Each row is where one point has got to under a steady rotation. How many steps took it there?
The counts run from 0 to 120.
[129 103 101 141 170 177 146 158 107 148 171 122 148 120 118 106 115 140
 109 142 152 170 101 154 151 119 165 131  67 113 164  83 129 100  99 161
 130 147 122 149 117  93 124 151 154  66 132]
95
[104  81 124 148 138 158 172 132 110  42 151  95 134 140 124 102 108 134
 109 102 107 132 147 160 129 170  85 139 147 135 141 149 122  76 165 154
 168 149 136 103  85 103 116 156 152 129 154]
68
[136 100 127 155 159 172 136 179 109 140 132 129  78 112 105 138 111 120
 121 167 128 145 114 129 151  91 160 126 113  78 114 115  84 134 100 132
 133  83 175 156 156 126 148 126 140  68 112]
14
[119 121 150 154  70 113  95  95 145 120 116  87 142 148 160  96 138 121
  76 118 165 156 129 113  97 140  71 147  89 140 169 111 133  94 183 157
 165 127 134 117 163 141 140 116 141 140 133]
63
[145 115 130 164  76  98 109  85 158 186  82 132 149 128 103 167 166  94
 144 122 175 136 122  87 141  66  92 131 154 138 116 128 133 146 162 116
 133  99 131 149 125 139 165 134 109 154 135]
44
[129 155 127  95 137 150 104 163 132 106 135 157  97  97 136 132 138 102
 114 119  79  59 171 106 110 152 150 128 119 114  84 128 120 141  71 109
  78 124  95 102 154 158  71  91 129 141  95]
118
[125 144  98 124  86  98 144 140 112 140 105 101 149 165 117 171  99 127
 100 124 143 138 130 125 128 113 131 165 123 145 128 160 157 152 202 110
 142 178 187 152 153 181 181 131 100 133 115]
48
[151 105 163 160  95 145  99 105 143 176 104 151 100 116 114 150 179 113
 119 145 130  91  89 102 153  83 100 138 142 115  92 104  80 150 112 109
 100  53 133 151 145 125 156  96 138 159 127]
27
[134 128 130  68 158 136 154 163 117 103 127 142 121 132 147 154 118 177
 115 141 117  68 144 132 124 121 174 135 156 110  79 142 126 186  97 106
 104 132 162 127 174 153 140  91  96 164  99]
21
[153 188 146 124 159 136  86 118 102 178 161 141 130 118 142  93 158 144
 147 103 128 177  93 115 142 159 132 155  94 113 166 107 141 103  91 139
  79 122  86 119 143 146 103 108 123 102 110]
91
[166 138 154 149  94 145 103 109 122 178 112 126  83 106 110 143 151  92
 138 141 109 101 118 103 133  84  96 160 102 108  95 132  61 137 102 114
  90  75 129 164 175 145 121  97 133 141 105]
28
[147 124 140 165 103 130 149 114 115 141 121 127 142 115  87 171 126  89
 172 102 135 119 133  93 176  87 105 131 158 136  74 177  95 120 141 104
 117  92 125 147  84 120 126 155 115 112 177]
42
[110 111 123 149 117 141  90 109 139 128 153 123 126 148 171  92 129 142
  82 130 117 140  95 165 104 161 108 138  57 135 167 105 142  92 134 168
 155 171 117 123 122 115 121 117 167 172 119]
81
[154 154 154 143 107 105  92 116 104 175  96 132  98 128 123 140 109 120
 150 160 119 105 117 108 137  81 128 149  93 118  96 161 102 146 131  78
 105 115 142 161 179 163 147 107 108 124  90]
29
[107 159 119 113 160 121 101 118  91 100 157 142 138 153 143  91 101 171
 137 138  77 125 120 167 120 175 140 147  77 127 149 158 156  90 134 131
 131 214 102 119 123 113  95 120 120 146  88]
83
[ 98 101  89 139 204 158 139 139 107  82 163 145 148 136 154 123 149 146
 131 108  79 156  87 180 157 174 152 132 145 113 156 123 168 119 138 153
 127 167 139  83  84 117 126 144 127 145 130]
85
[118  96 110 116 178 101 119 144 151 146 118 163 128 103 139 124 112 156
 145 168 161 144 131 150 109 124 160 115  83 140 159  90 172 105  96 148
 165 176 104 169 121  74 126 139 146 123 104]
97
[160 126 136 115 193 173 160 184 145 118 151 151 133  64 116 129 169 127
 117 110 132 150 141 116 163 156 153 109 162 110 125  90 111 132  83 140
  94  99 112 108 109 127  93 143 124  87 138]
104
[134 126 129 122 195 128 132 135 143 104 159 145 144  98 138 113 115 138
 178 101  93 166 114 128 171 169 120 105 144 133 140 121 138  96  88 137
 132 141  71 112  58  99  79 162 122 115 141]
87
[135 137 127 150 128  98 119 137 113 156  99 120 102 134 114 148 116 118
 128 172 124 107 117 119 149  77 152 155 111 115  90 147 116 181 155  84
 103 115 174 142 161 172 173 117 101 111  84]
30
[121 110 102 161 123 142 133 148 120 131  97  95 101 137 112 163 125 108
  91 153 121 108 102 127 145  66 151 170 121 103  86 141 106 169 161  95
 113 123 189 162 145 174 175 131 118 111 108]
31
[111 116 109 149 201 162 140 148 124 100 185 135 137 105 138 121 150 136
 142 100  87 151 106 153 172 182 118 113 156 115 149 126 139  93  95 156
 129 143 106  97  69  94  90 143 134 121 148]
86
[129 121 117 131 105 142 181 119  98 109 147 136 143 156  91 180 162 129
 148 102 113  85 105 135 147 118 144 137 189 122  89 168 131 160 171 111
  83  98 165 135 111 149 143 116 100 153 151]
40
[126 108 120 116  96 133 184 140 122 103 136 103 162 134 112 150  69 118
 115 107 131 114 183 113 142 127 111 134 127 153 113 171 124 102 161 136
 179 161 132 158 102 110 126 155 133 123 177]
51
[111  89 105 109 154 124 113 154 187 113  98 171 109  90 134 153 147 108
 103 144 119  68 151 113  98 113 141 115 124 121  98  93 143 164  84 135
 121 131 103 136 136 129 105 117 130 186  96]
116
[141  80 100 160 121 173 149 166 128 132 115  85 128 104 112 168 100  95
  92 139 106 118 129 117 141  69 136 160  96 105  66 142  89 152 144 109
 131 122 184 154 121 154 147 143 144  96 138]
32
[ 98  96 105 141 139 149 155 130  96  50 126  86 138 172 125  87 110 146
 101 121 119 129 122 157 112 173 124 140 152 140 154 146 145  96 188 141
 162 162 168  93 116 126 146 149 126 134 134]
67
[126 132 128 167 116 111 160 104  91 102 115 101 130 153  90 129 174 113
 147  94 145 163 112 125 156 146  96 138 196 133 146 158 132 115 204 127
 116 103 158  93 130 155 165 147 101 111 115]
58
[122 107 144 141 153 123 146 109 109  67 141 109 129 131 106 103 100 135
 148 115 114 130 157 130 121 172  90 114 158 155 140 172 126  78 135 123
 163 161 111  98  78  91  85 163 143 132 162]
69
[130 122 137  87 117 168 104 160 157 138 130 138  99  98 172 144 104 142
  83 143  94  73 165 119  95 118 128 144 103 101  86 137  84 148  83 141
 132 138 136 134 192 127 105  74 147 143 115]
19
[145 150 149 117 121 161  98 144 100 162 131 154 104 124 114  91 148 133
 108 147 144 134 132 130 108 114 152 146  68 100 134 100 113 117  81 138
  70 106  93 157 194 148 110  92 134 102  98]
109
[139 184 156 106 166 111 108 117  97 168 152 134 146 130 143 100 135 164
 154 129 145 181  96 139 142 150 150 137  79 123 168 105 156 120 106 132
  89 151 104 137 149 151 123 112 104  89 104]
92
[106 108 146 126 155  94 118  73 158  76 117 127 134 127 135 103 153 142
 136 110 134 128 114 132 117 177  70 101 184 153 143 131 154 111 155 137
 145 131 101  74  88  99 120 127 124 180 132]
71
[154 162 128  97  93 122 139 114 108 133 131 146 148 154 121 163 129 120
 136 106  84  56 156 125 132 118 121 146 143 134  75 200 128 135 134  99
 108 140 130 150 149 134 111  88 101 184 134]
38
[131 133 137 117 181  84 118  97 158 136 137 161 154 103 147 123 148 156
 161 123 127 171 105 114 157 153 109 109 150 134 148 102 159 129  85 127
 127 137  80 111  80  97 103 150 111 141 125]
88
[120  77  89 134 162 168 155 181 107 115 119 136 110 123 101 119 141 120
  99 179 147 116 127 150 112  93 196 115 104 101 117  91 136 145 112 135
 100 121 157 151 159 129 153 144 158  97  98]
112
[166 151 158 103 121 153 118 141 116 180 140 186  94 119 131 127 155 145
 144 138 124 124 126 111 130 124 133 129 128  88 137 109  79 124  65 146
 103  75 115 151 171 113 108  77 130 116 113]
10
[134  94 115 147 110 135 139 161 144 128 114  94 140 109 131 168  60 120
 102 145 111 102 156 101 145  75 147 141  95 143  73 160 103 156 120 109
 158 147 147 172 124 139 133 153 134 103 159]
33
[124  90 111 111 117 107 145 127 165 129  88 114 150 120 143 176  75 126
 105 146 132  77 151 108 115  79 151 128 111 149  70 152 119 164 117  96
 161 163 145 165 122 131 137 138 122 148 149]
34
